[[27 52 32 75 22]
 [29  2 24 43 15]]
Rows and columns are numbered from 1.
The entry just left of 24: 2
The entry in row 2 and column 1 is 29
The entry in the bottom-right corner -> 15
Read off the entry in row 1 and column 2.
A: 52

-0.148  -0.062  -0.078   0.009
 0.113  -0.009   0.233   0.015
 0.132   0.009   0.156  -0.012
-0.113  -0.066  -0.059   0.015
The minimum -> -0.148
The entry in the bottom-left corner: -0.113
The entry just right of -0.148 is -0.062
The 3rd entry on the main diagonal? 0.156
The third entry from the end, reading row by row? -0.066
The entry directly below the smallest entry? 0.113
The second entry on the diagonal from the top-right corner? 0.233
The bottom-right entry? 0.015
The largest entry in the first row -> 0.009
The third smallest entry? -0.078
The fifth-last entry, reading row by row -> -0.012

Questions about the array below. Indices start at 1.
1) The entry just left of 54?
2) The bottom entry of the column that holds the largest entry?
3) The entry at row 2, column 1?
4) The entry just left of -45?
5) The entry just left of 19?
6) The entry at row 1, column 2?
7) The top-left entry?
8) The entry in the top-right corner?
-15; -62; -46; -33; 1; -74; 32; -52; -41; 56; -23; 54; 6; 7
16; -75; -37; -79; -28; -19; -24; 10; 19; 66; -39; -5; -48; 24
-53; -43; -42; -4; 33; -45; 53; -46; -66; 4; -16; 58; 47; -7
1) -23
2) 4
3) 16
4) 33
5) 10
6) -62
7) -15
8) 7

arr = [  5   1  -7  33  -3 -23  18  36 -25  17  26  24 -31 -26  26]
The entry just left of -3 -> 33
The entry just right of -26: 26
Find the entry just left of -26.
-31
The entry just right of the centre entry is -25

M =
6.14,-11.43,2.27,-4.82,-6.24,0.84,-0.67,-17.90,-1.58,8.67,19.86,16.88,16.18
0.71,0.95,6.93,2.51,2.41,0.58,1.38,0.79,4.20,2.99,3.53,4.13,0.50
8.55,3.41,19.95,-5.65,10.22,26.75,-1.93,-2.94,0.68,3.45,11.66,-7.75,0.85
4.08,28.89,8.22,12.62,11.42,2.33,-1.49,19.96,10.16,-5.85,-18.37,-7.73,-16.32
7.13,2.83,-3.95,3.16,-4.23,-2.73,-0.22,-5.98,0.29,13.92,1.14,5.08,7.92
Indices start at 1.
Read off the entry directly above 3.41.
0.95
The entry in row 2 and column 1 -> 0.71
The entry directly below -1.58 -> 4.20
The entry in the top-right corner -> 16.18
Read off the entry just right of the centre entry.
-2.94
The entry in row 1 and column 3 -> 2.27
Read off the largest entry.
28.89
Read off the top-left entry.
6.14
Read off the entry at row 2, column 3.
6.93
Read off the entry directly below 16.18.
0.50
The entry just left of 10.22 -> -5.65
Read off the entry just left of the largest entry.
4.08
Read off the entry directly below the smallest entry.
1.14
Read off the entry directly below 4.20.
0.68
Read off the smallest entry.
-18.37
Read off the entry at row 1, column 2.
-11.43
The entry just right of 5.08 -> 7.92
The entry just right of the smallest entry is -7.73
The entry directly below 10.16 is 0.29
The entry directly below -1.93 is -1.49
Read off the bottom-left entry.
7.13
The entry just right of -7.73 is -16.32
Read off the entry directly above 3.16.
12.62
The entry just right of the largest entry is 8.22
The entry at row 3, column 1 -> 8.55
The entry directly above the largest entry -> 3.41
Read off the entry just right of -0.67.
-17.90
Read off the median of all entries.
2.33
Read off the entry just left of 26.75.
10.22
Read off the entry directly above 8.22.
19.95

m =
4; -30; 0; -44; 14
11; -2; 10; -28; -11
31; -6; -39; 27; -35
3; -43; 32; -17; 7
26; -9; -37; 22; 56
23; -17; -10; 53; -80
60; -27; -65; 32; -62
11; -29; 22; 46; -22
3; -21; 21; 15; -10
9; -16; -48; 37; 55
17; -31; 18; 74; -26
26; -53; 37; 67; -40
Rows and columns are numbered from 1.
The entry in row 1 and column 3 is 0
Find the bottom-left entry.
26
The entry directly below 27 is -17
The entry in the top-right corner: 14
Find the entry directly above 9.
3
Find the entry at row 2, column 1.
11
Find the entry directly below the largest entry.
67
The entry in row 1 and column 1: 4
The entry just right of 60: -27
The largest entry -> 74
Find the entry directly below the smallest entry.
-62
The entry directly below -31: -53
Find the entry directly above the smallest entry.
56
Find the entry just left of -16.
9
Find the entry just right of -2.
10
Find the entry in row 3 and column 1.
31
Find the entry in row 3 and column 3.
-39
Find the entry at row 2, column 2.
-2
Find the bottom-right entry.
-40
The entry directly above 53 is 22
Find the minimum.
-80
The entry just left of the smallest entry: 53
Find the entry just left of the largest entry.
18
Find the entry at row 3, column 2.
-6
Find the entry just left of -62.
32
The entry directly above 74 -> 37
The entry just right of -16: -48
The entry just left of -27 -> 60
